128 stands for zero in the data rows.
Some points, each followed by its number:
[116 152 196  93 141 128 136 111 123 163 153  95 117 192 131 147 117  99
 149 121 124 110 113 151 139 120 117 147 124 102 144 126] 0
[120 152 123 117 116 183 123 142  98 178 129 159 121 159 146 145 107 112
 121 137 148  94  74 126 166 142 132 131  80  89 113 136] 1
[115 136 102  98 141 131 211 162 123 129 145  80 124 107  97  92 124 117
 154 157 157  73 183 142  88 148 170 126 143 181  72 143] 2
[129 132  97  87  84  81 190 132 156 130 118 104  82 121 109 150 121 149
 144 113 171 129 146 138 105 129 152 119 136 153  90 126] 3
[ 98 149 153  78 184 245 150 205  81 159 136 136 146 166 110 115 126  89
 121 123 116  90 142 168 169  99 141 165 122  76 154 168] 4
[204  96  67 100  77  14  83 106 142  83 119 100 137  15 118  63  92 197
 124  98 121 160 176 118  68 119 175 100 229 173 131 132] 5
[158  61  65  71  49   0 107 110 195  83 159 132  96  54  91 103 119 175
 113 112 145 137 130 123  69 122 147  67 225 226 117 125] 6
[111 140 119 127 133 150 123 135 109 211 133 139 159 165 139 153 145 153
 100 110  64 131  71 128 185 124 100 130 105 111 146  85] 7
[148 126 115 186 120 125  30 144 124 125  70 171 145 113 145 158 162 159
 127 138 115 201  86 104 168 129 153 129 115 144 116 145] 8
[177  43 106 233  93  50  67 103 112 106 102 131 161  89 155 100 127 179
  36 150 107 177  61 118 117 102 141 148 129 187 149 125] 9
[123 119 144 136 165 158 133 164 117 149 165 150 153 159 119 151 184 134
 126  94 120 134 135 142 161 121 106 163 104 109 133 117] 10
[158  33  86 192 121  57  89 100 128 110 100  99 164  81 153 116 107 184
  98 134  96 195 101  93 116 121 163  88 122 183 132 136] 11
[175 147 114 125 123  84 161 114 126  96 157 132 109 157 148 111 124 154
 109 154 154 134 172 128 102 161 161 133 169 154 133 111] 12
[149 108 107  97 116 112  78 138 119 113  79 154 145  73 125  67 115 143
  84 121 164 145 104 113 155 111 133  79 181 112 153 157] 13
[142 159 116 140 133 149  72  84 115 156 147 139 103 148 117 159 133 102
 165 109 118 123  91 138 170  97  64 138  83  41 121 121] 14
[121 174 105 118 141 154 142 130 135 163 109 135  85 138  97 138 124 101
 172 128 149  89 103 134  88 136 120 123 108 116 113 112] 15
[126 108 131 138 150 122 177 136 140  87 146 135  99 133  98 134 120 122
 158 119 172  88 173 157  79  59 164  94 186 142  96 194] 16
[ 87 191 118  76 171 214 178 153 111 123 146 143 146 161 187 164 130 131
 201 125 105 136 162 186 167 130 119 138  92  92 141 132] 17
[192  70 116 108 120  70 149 140 115 114 139  96 148  70 121  73  97 159
 118 124 123 144 119 104  93 111 215 117 193 154  96 123] 18
[180  91 124 169  87  78  96 118 140 168 121 131 117  62 158 102 153 167
  98 124 118 142 148 109 147  93 124  75 198 173 111 125] 19
[113 162  83  18 106  71 214  78 164 138 195  83  78 148  77  90 103 130
 216 152 164 114 171  90 104 104 133 131 137 145  76 173] 20
[134 147 185 173 154 112 107 198 115 156 110 134 124 168 104 155 148  73
 128 102 153 163 112  97 152 150  84 207 137  90 127 123] 21
[164 151 162  99 149 166 161 100 115 161 154 121  97 195 151 129 108  93
 157 128 139 116 136 117 141 126 104 145  77 118  77 133] 22
[195  49  79 226  65  47   0 134 140 144 110 152 214  63 156 127 137 193
  26 158  65 233  50  68 185 122 119 163 114 125 167 143] 23
[106 138 117 139 127 144 131  99  83 148 145 188 109 112 136 141 118  90
 133 160 121 132 118 144 221 138 123 138  97  58 122 109] 24
[183  84 122 187 100  59  77 140 113 106  83 132 135  51 164  62  95 160
  49 130  72 161 106 109 144  92 147 118 147 227 124 116] 25
[101 173 196 120 171 218 184 183  92  94 120 103 156 160 110 174 111  68
 118 157 147  92 120 129  60 112 138 135  95 119 118 157] 26
[147 137 171 145 175 246 133 117  70 161 111 186 102 181 132 163 120  86
 137 135  90 148 126 115 164  96  58 148  89  47  99 134] 27
[177  83 111 176 135 171  82  93 104 161 115 161 204 176 124 121 132 142
  54 141 109 149  37  84 164 133 103 138  87  72 134 120] 28
[ 88 134 133 151 122 179 135 140 135 167 144 157 113 172 142 123 154  47
 169 168 133 141  76 158 170 158 127 132  66  45 103 148] 29
[105 166  97 106 159 116 149 143 133 137 137 122  90 102  90 159 115 112
 188 144 120 116 146 148 136 140 137 114 138 120 115 124] 30
[108 125 138 131  97 141 133 178 111 144  89 138 133 174 130 147 131 117
 136 117 134 142 142 136 143 117 119 140  90  81 156 197] 31
[169  62 114 153  69  81  66 137 107 112 127 131 118  91 179 146 152 157
  83 135  93 166  92 111 196 114 124 110 124 172 117 105] 32
[120 129 195  96 121 100 158 152 132  82  77  76 119 110 112 135 129 110
  80 131 113  93 172 113 100 122 157 119 164 180 141 155] 33
[180  36 102 183 103  37  52  94 141 136 110 127 130 112 133 106 168 162
  57 185  85 159  98 119 175 124 139 120 144 153 147 104] 34
[111 124 142  70 103 111 153 134 150 141 128 108 122 150 132 124 113 138
 159 129 147 145 130 128 127 114 161 107 132 102 164 130] 35
[142 132 132 174 131 115  75  94 148 141  95 140 181 113 159 101 116 186
  63 107 128 163  94 114 129 107 197 125 126 162 160 115] 36
[101 161 111 175 158 161 145 163 140 156 171 131 127 105 124 123 117 105
 107 140 119  78 152 142 109 155  94 126 129  97 108 126] 37
[ 58 222 135  91 169 167 184 159  89 177 162 147 117 187 115 157 133  83
 189 114 146  82 150 132 150 158  81 152  38  90 140 114] 38
[109 118 141 110 151 157 141 166 103 146 128 130 113 147 133 168 132  88
 147 137 131 124 128 145 149 107  94 135  36  80 117  90] 39
[107 213 124  91 152 210 204 137 117 126 132  90 111 207 108 174 107  82
 199 105 142  48 125 181 110 148 135 122 104  89 143 149] 40
[100 195 136 108 186 227 164 146  86 164 171 125 137 255 153 196 139 107
 193 133 114 103  68 132 184 152  85 188  22  22  95 131] 41
[140  78 145 166 149  95  53 145 160  86 125 106 175  98 119  68 115 189
  97 143 133 145 132 146 124 112 128 127 199 139 137 113] 42
[104 215 145  86 102 207 185 120 124 152 183 166  84 166 137 161 129  89
 226  99 171 124 104 161 139 146 132 173  98 121 116 132] 43
[144 133 150 206 128 202  96 118 102 159 127 137 136 204 146 128 160 103
 101 116 129 147 131 117 170 162  97 190  78   8 155  99] 44
[116 120 106 115 117 179 149  73 105 152 129 125 136 139 111 131 131 149
 139 136 130 153 139 124 140 151  85 110 131 107 153 150] 45
[133  93 110  92 126  73 112 136 172  75 140  78 112 108 136  72 108 194
 125 113 119 158 172 125 121 129 150 133 188 178 143 117] 46
[165 161 151 171 106  84 129 157 128 103 112 113 133 105 174 153 149 145
  87 148 116 122 133 129 116 104 133  97 152 165 128 141] 47
[120 151 163 146 149 153 107 161 119 147 133 165 141 136 139 167 154 125
  99 125 110 121 140 153 144 107 147 150 126 118 146 124] 48
[109 137 149 112  86 142 125 133 148 119 127 123  67 139 123 126 116  91
 166 125 140 149 154 104  86 152 126  98 159 171 133 156] 49
[154  81 123 176 120 108  84 115 123  96 112 113 136  33 106  64 132 161
  74 115  83 159 133 166  88 161 121 134 171 202  86 135] 50
[134  63 146 118  79  29 194 103 206 117 164 104  51  72  91  84  99 171
 161 169 105 112 197 147  62  85 163  86 191 182 138 104] 51
[136 123 135 126  96 105 154 126 155 130 133 115 108 146 102  94 114 157
 188 155 100  88 171 105 118 131 170 126 170  96 110 111] 52
[ 72 142 149 103 138 157 208 140  93 162 154 128 118 172  84 147 144  98
 209 141 144  64 120 108 157 120 113 117 126  80 128 140] 53
[162 139 140 116 108  78 165  99 154  80 137  70 104 119 109 124 121 108
 222 134 176  93 171 160  85 131 129  70 164 151 136 122] 54
[139 158 121 112 188 198  81 143 133 154 115 193 150 201 139 180 158  90
 186 161 138  81 139 141 198 159 104 195 121  88 135 114] 55
[165 131 168 145 160 129  96 137 116 131  90 157 131 133 131 151 141  95
  97 124 105 107  80 125 186 133 107 166 120 127 181 111] 56
[ 61 165 186 135 167 199 181 145 102 132 145 168 128 210 161 179 153  64
 147 156 128 128 132 150 118 121 150 118 121  95 124 156] 57
[170  47 111 183 134 135  34 122  96 130 106 129 153 107 206 101 137 160
  42 138  89 163  80  95 145 143  98 145 115 135 148 111] 58
[167 121  97  49 127 112 172 147 182 125 130 104  63  64  94  64 159 151
 140  83 149 111 147 127  26 150 174  61 171 180 107 136] 59
[103 105 123 200 162 186  27 146 123 144  97 158 216 102 170 117 115 120
  55 142 101 154  76  78 168 126  89 119  99  67 138 133] 60
[113 126 143 120 142 158 113 105 137 156 127 166 111 161 133 140 155  88
 169 159 109 148 100 142 177 104 103 145  90  67  95 117] 61
[133 119 124 108 110 100 111  91 112 131 124 119 155 102 152 126 120 139
 116 149 149 172  86 141 152 131 107 161 117  86 146  78] 62
[122  93 135 174 110 116  32 146 113 132  84  78 176  99 156 170 140 149
  88 149  95 181  96 137 146 117 151 120 113 102 166 112] 63
[125 152 120 131 150 145 118 113 102 179 144 128 159 187 164 150 187 176
 154 127 144 165 119  96 184 147  99 150 101 113 159 150] 64
[ 92 141 119  92 142 128 207 174  56  91 141 118  77 111 139 124 124 111
 142 126 158 113 176 130  83 146 143 155 137 175  77 129] 65
[ 96 110  83 110  94  56 137 119 151  68 110  95 102  52 131  64 109 136
 121 122 131 139 155 100  40 127 187  89 153 213 119  95] 66
[148  85 106 103 125  70 155 131 182  41 129  86 103  70 100 133 124 133
  83 104 166 124 162 175  13 118 208  59 219 244 142 136] 67
[133 128 111  84 161 125 125 117  99 149 109 113  91 114 155 128 141 144
 134 106 140  98 130 181  90 148 112 136 139 165 155 123] 68
[138 131  80 171  72  99  58 117 139 110 107 117 109 115 141 118  81 164
  97 102 104 125 118  92 119 102 118 129 132 133 133 161] 69
[130 150 129  61 105 147 153 128 150  81 166 104  90 147  98 145 142  97
 158 105 166  96 212 125  71 143 194 100 152 162 124 141] 70
[121 191 155 152 132 234 174 174  24 137 152 130 134 171 162 110 169  80
 154 117 113 157 146 145 150 111 114 176 143  82 161 138] 71
[110 117 144 125 138 110 133 115 180 132 141  69 107 122 105 170  94 117
 156 165 123  81 145 148  87 134 149 112 107 156 114 173] 72
[197 136  51 182 117  45  64  96 185 159 133 141 125  39 117 110  90 169
 134 123 117 180  95 111 124 130 124  99 137 135 128 106] 73
[118 190 125  90 116 152 143 150 116  93 162 116 102 126 129 110 123 102
 170 134 156 104 143 121 142 125 126 153 143 126 143 120] 74
[114 116 130 148 113 137 148 148 146 104 110 133  76  92 101  92 102 128
 105 171 152 127 142 127 121  60 146 113 142 157 133 160] 75
[ 95 151 152  90 156 201 211 115  98 158 166 152 107 183 113 161 111  82
 201 122 140  31 129 173  93 141  99 179  62  53 136 159] 76
[167 161 101 132 118  37 152 110 146  66 133 112 120  61 118  87  95 158
 120 156 148 148 148  88  91 100 190  97 142 190 147 111] 77
[131 165  94  45 118 101 163 140 159  89 115 120  76 125 112 106  89 174
 170 151 139 141 165 118 122 115 161 154 117 157  92 103] 78
[119 160 134  24 160 136 246 130 115 155 203 130  58 128 113 138 120 126
 244 101 152  57 150 144 118 161 133 134 104 141  94 104] 79
[132 115 135 153 116  91  78 117 132 167 119 155 157 120 135 104 147 161
  67 154  82 135  73 108 162 137 119 104  96 168 124 129] 80
[165  85  58 119  84  54 117 128 170 115 136 103 137  63 143  74  91 150
  85 121 110 163 167 141 132  98 159 131 186 169 144 109] 81
[114 131 100  72  62 130 198  88 145  36 117  92  61  98 119 143 124 123
 119 135 163  89 200 129  48  93 183  94 170 143 118 122] 82
[113  85 128 128 142 155 149 158 154 102 137 119 136 116 120 142 147 109
 156 115 169 123 178 123 111 135 134 134 130 149 114 128] 83
[126 144 147 174 128 113 154 159 133 112 117 120 143 108 149 174 166 139
 111 103 141 104 115 141 110 135 102 107 147 123 150 133] 84
[175 126  74 138 104 124 113 118 130 119 155  83 143  89  91 157 127 111
 177 140 124 179 141 118 165 126 112 110 124  97 137 106] 85
[ 98 123 154 133 157 158 142 153 126 147 108 101 151 102 109 169 170 131
 146  90 108 110 125 102 137 145 118  94 106 111 130 145] 86
[120  77 124 123 123  89  73 123 181  91 135  95 175  96 131 125 122 180
  96 138  80 148  79 131 129 100 136 119 175 148 124 146] 87
[125  77 133 106 149 107 187 178 136  98  92  80 109  82 177 107 127 146
 164 142 171 123 185 101  75 153 157 113 213 221 101 143] 88
[104 121 134 166 136 197 119 130  89 170  96 163 172 188 134 174 135  97
 128 141 141 121 101 161 132 155  74 163 109  83 149 177] 89
[109  64 144 125 117  90 133 135 143 110 126 137 112  96 140 110 146 134
 122  94 127 148 143 119 140  93 115 104 186 197 124 132] 90
[104 147 182 119 138 223 154 150 113 162 172 139  96 215 113 178 125  18
 180 118 155  83 157 148 171 150  88 194  74  70 124 103] 91
[125 143 119 127 142 145 136 133 125 154 109 150 121 112 150 136 128 100
 162 116 132 105 128 150 157 146 129  79 109 112 120 154] 92
[130 118 125 150  94 129 134  76 162 160 168 165 108 144  75 112 135 129
 166 137  90 123 133 101 116 132 142 133 143 148 166  82] 93
[ 54 112 181 139 132 243 151 192 112 102 121 152 177 158 158 140 135 112
 107 106 130 108 165 186 144 136  38 157 132 119 120 125] 94
[159  92 129 177 109  58  95  95 130  73 116 145 125 106 151  92 141 192
  59 127 142 159 112  99 135 113 149 135 189 148 134 169] 95
Which five points above are nearest to each new point, looking only along the 3 directions in which the numbered points spread most? Their numbers follow each, nearest first.
[103 180 158  71 161 132 172 116 121 169 166  96  99 157  58 163 116 112
 125  96 129 131 189 126 112 106 125 131 139 119 135 124] -> 74 15 30 72 35
[ 73 158 143 136 134 178 137 150 115 173 125 152 140 119 115 147 127  89
 129 124  97 134 155 130 131 128 118 168  87 153 123 132] -> 31 37 86 10 48
[129 124 149 157  73  66  90  93 126  73  86  86 142  89 138  96 127 132
 104 126 157 173 119 122 122 144 148 156 125 127 139 147] -> 13 87 69 42 19
[ 97 138 126  77 132 150 201 166 142 114 149  94 116 167 132 122 139  88
 150 119 120 111 175  83 107 138 122  99 162 155 114 132] -> 65 2 74 49 16
[141  61 123 168 115  70 107 126 128  67 112 127 184  91 113  64 125 188
  21 164 123 137 124  84  77 137 197 111 185 188 112 118] -> 50 25 95 42 11
[169  80  77  89  91  74 101 119 157 128 106 100 135  92 116 162 153 152
 121 153  42 163 120 110 139 116 143  94 121 118 111 115] -> 69 73 19 85 13
[153 111  83 153 100  29 111  78 143  88 121  91 121  34 167 103 157 164
  88 115 142 141 179  90 107 123 167  83 174 186 136 102] -> 81 18 77 46 5
[100 176 126  96 175 179 159 133 146 182 175  92  89 196 148 135 146  77
 166 138 129 109 163 158 128 162 172 139 160 112 129 132] -> 53 15 74 22 17
[135 104  87 104  64  55 124 129 172 114 145 115 134  75 142  92 106 155
 141 101 168 111 146  93 104 107 140  66 192 191 134 125] -> 77 46 18 66 81
[144  46  99 140 100  55  62 106 176  97 113 130 180  24 137  72 169 193
  43 128  80 132 106 111 147  93 165  65 238 224 132 114] -> 25 11 50 95 9
[149  50  58 134  51  39  53 101 177 111 142 137 152  67 112  95 116 190
  58 154  91 156 114 103 123 122 146  89 199 137 172 131] -> 11 19 81 25 34
[130 148 122 120 110 131 111 132 152  88 137 118 146 103 129 117 131 128
 110 114 151  79 121 112 103 168 125  69 178 159 129 131] -> 75 12 90 68 47
[134 166 137 139 124 180 176 164 123 154 127 128 103 187 106 154 114 115
 166 109  79 104 132  89 153 158  99 150  85  79 136 164] -> 39 22 0 17 1
[120 113 178 132 161 192 125 157  69 192 117 132  98 178 128 163 158 117
 113 116 109 155  93 124 144 114  97 128  92  85 144 139] -> 89 21 10 1 27
[103 137 111 107 137 131 149  71 133 101 128 132 143 116 115 158 156 118
 213 104 154 112 115 131 133 114  55 141 101  97 105 166] -> 15 22 0 92 45
[ 85 169 170  71 153 217 168 121  86 149 148 132 131 146 100 162 115 128
 148 100 162 133 131 149 134 124 134 166 113 119 114 142] -> 17 53 0 57 22
[112 172 123 130 132 145 124 117 108 159 127 187 120 149 113 141  93 154
 133 168 142 139 140 136 164  96 118 166 108 122 166 118] -> 45 92 64 24 1
[127 140 135 164 114 184 126 143 146 146  93 153 154 149 124 176 128 121
  99 158 139 121 126 111 157  95 118 152 127 139 158 122] -> 48 21 31 56 10
[ 67 196 159 123 136 201 205 180 114 173 140 193 132 145 163 170 125  99
 180 100 163 100 114 145 131 138 108 165 104 126 138 125] -> 17 57 4 71 53
[158  49  96 144  60  33  64 105 151 133 108  93 131  43 159 108 103 189
 105 140 105 215 121 158 111 105 119  91 198 163 145 150] -> 11 81 19 25 95
[152 144  97 126 113  57 138 131 134  80 109 112 142  81 118 110 106 118
 127 131 129 127 132 122  65 143 158  81 187 162 104 136] -> 46 18 77 90 12
[ 79 220 131  95 136 131 211 149 113 130 173 145  64 163 142 156 122  96
 203 110 151 104 151 165 154 146  87 140 112  50 132 161] -> 43 53 40 76 38
[129 186 132  63 174 178 158 151 115 123 150 120 105 196  83 177 128  96
 166 146 108 150 115 178  96 128 134 127 104  78  94 103] -> 53 17 22 43 0
[147  68 142 178 104 116  70 108 110  98 123  91 178 133 142  85 125 122
  93 119 111 144  99 106 144 134 146  91 162 211 136 162] -> 42 36 87 13 95
[143  91  72  73 122  44 149 102 164  80 141  93 109  38  88 119  56 158
 163 153 128 130 183  83  93 105 206 107 168 208 136 155] -> 51 66 77 59 6
[167 101 118 167  82  95  53 107 169 122 106 123 136  55 136  39 130 186
  76 201 121 156 113 140 134  95 127  88 183 187 102  87] -> 11 19 95 25 87
[100 128 107 107 132 106 165 119 134  91 114  99 127 117 144 105  69 143
 103 125 141 142 170  90  48 138 117 138 156 155 143 182] -> 75 12 33 90 49
[125  68 130 142 151  63 130 136 144  97 123 110 120  77 182 118 101 106
  54 112 103 119 130 116 115 137  93 135 135 190 144 153] -> 47 42 90 13 50
[136 129 133  93 146 173 156 137  81 145 116  82 107 137  91 155 131 129
 191 115 153 125 165 110 102 105 105  85 133 111 114 122] -> 74 15 30 72 35
[115  83 163 171 140 156 125 122 105 196 118 189 176 146 142 192 142  93
 100 144  96 137 102 144 155 152  78 187  73  96 143 128] -> 44 89 7 21 56
[131 184 161 122 169 128 199 147 135 138 167 124  88 136 129 135 101  83
 198 130 158  92 179 173 104 129 134 169 135 128  75 150] -> 74 53 65 15 30
[109 133 158 169 113 160 225 168 108 141 124 127 126 158 144 124 145  90
 185 110 130 131 118 139  82 108 155  89 151 141 157 145] -> 83 37 65 74 68
[ 68 157 128 104 169 180 124 122 103 162 117 104 136 170 162 175 165  72
 141  90 141  88 127 161 164 131  96 195  90  46 118 151] -> 55 27 71 39 29
[125 126 150 166 131 167  81 131  86 190 122 152 169 202 112 189 146  98
 104 112 101 146  63 142 221 164  42 190  66  61 131 137] -> 44 27 7 89 55
[124 111 140 171 175 108 130 124 141  98 118 129 146  93 119 123 116 146
  83 153 164 130 126 149 112 148 171 172 159 177 169 107] -> 47 90 75 13 84
[112 118  90  53 139  92 204  94 142 106 137  88  96 113 117 110 108 111
 162  70 163  86 233 132  41 110 133  41 149 174 123 115] -> 82 54 70 59 2
[133 186 182 131  99 140 172 166 132  95 115 116 149  93 112 143 147 118
 141 135 138 134 129 124  91 148 167 134 130 194 118 110] -> 83 68 75 49 72
[131 109 101 171 137 196  81 141  95 151 153 126 169 174 183 184 154 155
  98 137 104 150  66 162 159 153  78 145  40  39 116 141] -> 44 7 28 89 64
[ 97 160 190  82 155 218 184 115  72 185 132 154 141 226 116 180 134  89
 183 146 111  86 155 157 116 114 109 164  70  52  99 101] -> 91 38 76 17 43
[122 128 110 106  82 109 166 103 124 117 134  98 131  82 108 119 117 142
 119 131 141  97 137 128  87 138 149 138 121 168  58 129] -> 12 49 3 72 52
[ 86  87 131 136 126  50 140 150 128 125  71  94 127  57 106 108 100 139
 115 152 107 111 135  98 106 105 166 102 163 133  95 146] -> 90 46 18 75 47
[148 140 107  76 117  72 179 149 166 117 157 131 101 124 110 120 166 159
 160  82 174  76 169 110  76 158 165 120 148 174  86 107] -> 54 3 78 82 2
[150 116 103 117 151  59  97 162 144 112  97 111  62  95 106 117 125 138
 138 121 188 137 163 105  82  80 147  93 122 158 128 146] -> 12 46 90 75 18
[102 145 133 109  77 107 134 157 185 146 123 126 141 142  93 105 125 147
 160  96 130 138 141 141  91 128  97 146 112 140  98 113] -> 35 52 68 72 30
[125 112 101 114 109  91 118 116 132  96 148 101 120 144 108 138 121 163
 151 129 120 127  94 142 113 125 156 140 126 166 110 151] -> 12 52 35 93 68
[154 139 140 168 159 126  97 168 111  89 124 124 167  94 134 132 118 160
 103 115  92 125 151 113 149 139 150 119 167 152  90  91] -> 47 13 84 90 42
[129  58 147 147 121 127 117 117 126  98  92 180 172 117 132 111 111 145
   0 121 148 137 111  81 108 120 178 102 135 166 150 164] -> 42 47 50 36 13
[110 154 165  77 157 202 171 145 155 102 141 115  73 166 101 136 128 102
 157 122 123  88 207 136 162 168 103 122  96  97  80 132] -> 53 40 17 43 74
[126  65 140 201 108 106  90 100 122 105 114 134 188  82 147 133 135 181
  81 142  91 134  27 159 105  78 127 118 135 149  68 127] -> 36 63 32 87 42
[109 157 175 121 157 100 172 151 126 137 147 110 140 182 141 127 171 106
 140 140 130 140 143 144 101 115 118 132  84 151 123 142] -> 37 86 92 74 83
[111 164 152 129 126 133 121 129 133 142 157 123 127 122 117 152 102  88
 126 147 134 130 124 147 148 109 135 117 132 122 145 102] -> 92 45 37 86 35
[135 119  97 130 134  81 109 112 148  75 139 152 111  85 161 116 115 166
 100 152 150 150 136  89 149 139 157  99 181 179 181  87] -> 19 87 18 90 13
[168 126 124 148 116 107 132  73 104 115 143  72  82 131 142 136 125 114
 119 143 133 138 166 134 123 143 171  58 139 191 136 133] -> 12 75 90 49 68
[110  84  94 180  97  80  59 128 111 114  97 108 183 118 130 116 140 174
  82 135 108 163 140  99 140 132 111 137 148 145 158 101] -> 36 32 87 80 13
[166  82 124 114 101  76 146  89 158  95  80 113 122  69 165 130  98 132
  89 117 131 209 125 101  75 134 156  90 215 200 124 145] -> 18 46 81 50 77
[127 132 198 149 137 171  94 104 118 165 125 135 138 159 170 149 117 159
 118 150 108 131  75 117 191  84  94 167  99  40 113  88] -> 7 44 64 24 61
[113 170 106  99 152 154 159 144  99 154 157 138 151 160 118 169 164  98
 130 114 164 137 115 156 133 130 177 159  86  97 126 115] -> 0 39 22 92 37
[156 137 134 145 115 213 101 190 144 169 143 159 138 160 109 100 172 133
 123 121 140  95 156 154  94 160  92 124 144 115 129 132] -> 86 37 31 48 10
[176  95 146 181 119 127  62 100 128 118 148 117 161 104 136 152 122 170
 105 105 134 150  88 153 134 113 110 133 130 117 128 144] -> 80 8 36 63 69
[162  95 149 164 170 156 111 115 102 142 109 114 147 128 133 119 119 118
 126 119 145 120  94 159 117 126 157 133 115 149 122 177] -> 84 48 86 31 37
[101 212 203  72 141 239 174 139  64 152 122 162 121 203 129 199  83  65
 179 137 118 101  98 134 165 132 124 194 107  57 118 162] -> 91 38 76 17 57
[127 110 147 133  88  60 164  87 154  90 162 129 100  97 141 123  84 123
 146 102 158 156 148  94 113 121 168 119 157 167 141 128] -> 12 46 3 77 18
[138 100 127 146 165 131  95 158 117 140 141 158 163 146 123 145 120 140
  83 161 128 131 114 118 140 143 109 135 116 143 104 131] -> 56 48 84 86 21
[148 140 160 178 133  64 111 119 177 112 136 110 176 109 148  86 173 107
 168 148 134 141 101 154 163 116 138 138 119 106 138 121] -> 62 85 69 45 93
[132 160 156 128 160 152 155 115 158 128 132 125 143 193 112 157 120 145
 161 154 111 107 117 150 166 125 113 166 133 125 114 121] -> 0 92 45 22 39
[126 184 144  38 133 183 220 128  90 185 124  64  18 146  77 165 161  82
 255 105 131 111 188 154 103 118  88 126 131 176  96 140] -> 79 40 43 53 70
[134 114  96  58 132  66 127  61 153 118 117 117  96  65 115  79 140 164
  91 119 134 111 151 115  86 121 196 107 198 170 140 138] -> 77 46 18 66 51
[141  94  95 164 131 118 119 103 148 118 133 115 122 129 138 106 173 171
 126 157  77 180 140 104 143 113 123 161 178 162 146 124] -> 69 13 87 36 19
[ 91 129 142  81 141 220 142 138  90 119 140 134 139 179 103 151 135  69
 100 119 108 109 127 158 129 142 105 176  79  95 130 112] -> 71 4 57 17 39
[109  77 150 152 123 156  81 133 150  84  81 124  96 121 152 125 149 123
  44 149 114 105 136 140  84 130 129  98 192 123  92 132] -> 47 84 90 75 42
[126 126 114 185 160 194  79 148 104 158  95 196 191 176 112 169 133  98
  93 165  88 140  89 151 177 135  56 135  79  99 138  98] -> 44 89 7 28 56
[143 128 107 106 130 156 188 121 101 124 169 130 113 158 128 138 113 111
 167 176 122 128 156 120 125 129 128 118  90 131  97 123] -> 15 74 30 35 0
[100 130 107 120 174 113 126 139 126 146 125 128 141 148  89 151 102  84
 133 132 123 127  69  99 185 110  93 109 120 122 125 115] -> 45 64 92 24 1
[111 110 125 117 108  62 182 123 130  52 109 120 141  76  95  86 140 110
  62 151 131  98 191 115  84 132 152  73 185 205 163 100] -> 88 66 46 33 18
[ 68 133 168 109 141 148 133 149 130 102  85 121  85 136 109 137 150 123
 162 153 183  98 136 178 131 154  98 124 123  77 168 165] -> 37 86 0 74 92
[144 198 104  56 141 133 234 124 150 113 130 136  78 185  89 137  98 118
 254 135 166  99 193 134  70 144 148 138  83 125 107 127] -> 79 20 43 53 70
[107 118 146 152 115 128 120 117 102 122 167 163 176 103 162 112 166 112
  65 138  86 149 143 130 145 125 128 139 152 108 156 113] -> 56 84 48 63 47
[150 157  91  55 123  80 173 127 164  77 115  84  70 113  91  85 129 138
 207 131 163 115 175 134  82 145 158 104 138 168  77 125] -> 54 78 3 59 82
[128 119 104 155 116  78  99 133 139 147 127 128 189 109 147 126 122 118
 128 133 143 168 134 103 105 129  98 127 147 135 131 115] -> 69 13 62 87 80
[110 119 127 182 124 169  59  77 118 154  93 167 176 133 168 164 115 123
 132 127 134 130  72 106 157 165  80 138 124  80 125 139] -> 7 56 28 64 21
[133 144 169 159 150 188 122 149  78 161 123 170 134 204 134 165 153  71
 143 121 111 105  97 156 172 156  71 156  97  63 113 106] -> 27 55 89 29 44
[177  86  90 129  64  60  98  92 146  98  75 136 127  63 116  46 118 144
  92 121 129 164  94 117  76 111 162  90 162 186 125 136] -> 81 19 18 95 50
[107 182 190 126 150 239 164 120 126 218 164 181 124 213 149 205 110  57
 185 108 143 113  98 175 173 190  44 207  28  22 163 123] -> 41 91 38 55 27
[ 69 160 130  80 171 184 188 128  91 150 186 142  76 178  97 169  88  91
 210 132 142 105 120 150 169 161 136 171  54 106 101 108] -> 43 38 53 76 40
[114 225 146 109 181 178 195 136 127 184 196 142  84 195  80 162 159  78
 171 142 119 136 171 124 137 106  95 143 112  68  94 121] -> 43 38 53 76 17
[151 120 125  66  94  96 166 142 131  88 115 110 102  93 114  99  98 104
 125 156 176 132 134  94  74  92 165  81 164 146 156 165] -> 12 3 75 16 59
[ 88 109 142 134 150 155 136 127 146 129 133 129  98 156 143 132 136  98
 145 152  66 147 162 138 118 148  97 131  99  90 128  93] -> 92 45 37 0 31
[141 123 125 146 110 147 113 165  97 131 100 122 146 115 142  98  85 107
 130 143 148 122 161 148 136 180 122  94 157 145 122 135] -> 84 68 75 83 47
[128  82 125 137  99  22 116  85 146  87  65 134 152  53 138 109 107 135
 101 143 104 159  77  77 135 119 129 119 159 163  85 120] -> 19 95 87 11 81
[146 153 101 110 121  98 139 123 146 102 125 154 134 115 125 132 123 150
 189 156 109 152  86 117 126 145 126  76 161 140 146  93] -> 93 85 52 35 12
[112  76 160 164 122 122 112 137 138 122 135 102 159 119 141 142 139 121
 124 144 128  90 168 133 117 103 122 134  93 101 174 121] -> 84 86 48 37 31
[116 166 163 141 159 132 135 104  95 166 147 143 127 130 160 153 164 136
 125 127 110 124 106 120 116 145 134 146  77  65 108 107] -> 1 64 10 61 24
[138  89 111  83 123  86 139 113 154 114 102 122 127  93 115 106 144 117
 130 113 108 133 149 138  77 133 150  83 182 189  87 164] -> 46 18 90 12 75
[185  90 105 106  93  75 132 114 155 139 164 118  90 107 120 115  94 188
 135 141 183 142 145  88  95 133 197 106 163 149  98  88] -> 77 46 18 12 81
